0: [-37. -39. 30. -4. -17. 30. 14. -32. -12. -49. 25. -4.]
1: [49. 51. -39. -37. -28. -17. 20. 5. -7. 12. 18. 7.]
2: [17. 18. -53. -41. -43. 12. -43. 32. 30. 1. 18. 79.]
3: [-37. -29. 32. -12. 4. 3. 7. -20. -24. -22. 12. -11.]
4: [-30. 7. 23. -24. -14. 17. -16. -32. -34. 8. -7. -12.]
5: [63. -21. -13. -10. -36. -2. 30. -15. 81. -49. -37. 45.]
6: [-15. -10. -25. -26. 47. 45. -43. -39. 23. 14. 28. -43.]
7: [32. -3. -26. 19. 51. 16. 19. -25. -36. -47. -1. -31.]
8: [-11. 82. 18. -2. -43. -44. -38. -39. -33. 63. 50. 76.]
9: [-8. 5. -53. -20. -17. 34. -43. 45. 58. 18. -18. -23.]
10: [36. 40. -13. 82. 7. -44. 27. 83. 68. -26. -48. -37.]
11: [36. 5. -29. 51. 12. -18. 11. 40. 54. -10. -48. -35.]

[38. 2. -31. 23. 47. 14. 25. -20. -35. -49. -26. -27.] 7 3
[-14. -26. 45. 25. 34. 6. 45. 25. 7. -2. -5. -26.] 3 0
[39. -14. -1. 7. -38. -1. 12. -10. 52. -33. -39. 31.] 5 11
[2. 52. -53. -41. -14. -25. -43. 9. 32. 28. 12. 79.] 2 1
[14. -7. -36. -4. 76. 6. 73. -30. -20. -7. -37. 2.] 7 3
[60. -27. -53. 11. 31. -44. -40. 39. 17. -12. 15. -21.] 11 7
[-37. -11. 6. -41. -43. -37. -39. -11. 14. 23. -32. -19.] 4 3
[13. 15. -6. 33. 9. -22. 58. 22. 8. -26. -38. -39.] 11 7
[64. 7. -5. 26. 36. -1. 23. -4. -41. -49. 4. -32.] 7 3
[-15. 9. -25. -14. -19. -38. -24. 43. 21. 70. 52. 79.] 2 8
[-5. 56. -53. -25. -35. -34. -18. 19. 35. 25. -9. 66.] 2 1
[20. -41. 2. 8. 65. 49. 17. 7. -12. -19. 21. -5.] 7 3
[2. 28. 12. -12. -20. 34. 13. 21. -21. 7. -28. 11.] 4 1
[-12. 79. 0. -11. -43. -44. -39. -23. -15. 59. 39. 76.] 8 1
[37. 42. -53. 10. -30. -44. 26. 25. 50. -11. -48. -43.] 11 10
[65. 8. -53. -27. -16. -13. -1. -23. 73. -44. -45. 0.] 5 11
[22. 2. -17. 7. 29. 15. 8. -23. -37. -37. -22. -23.] 7 3
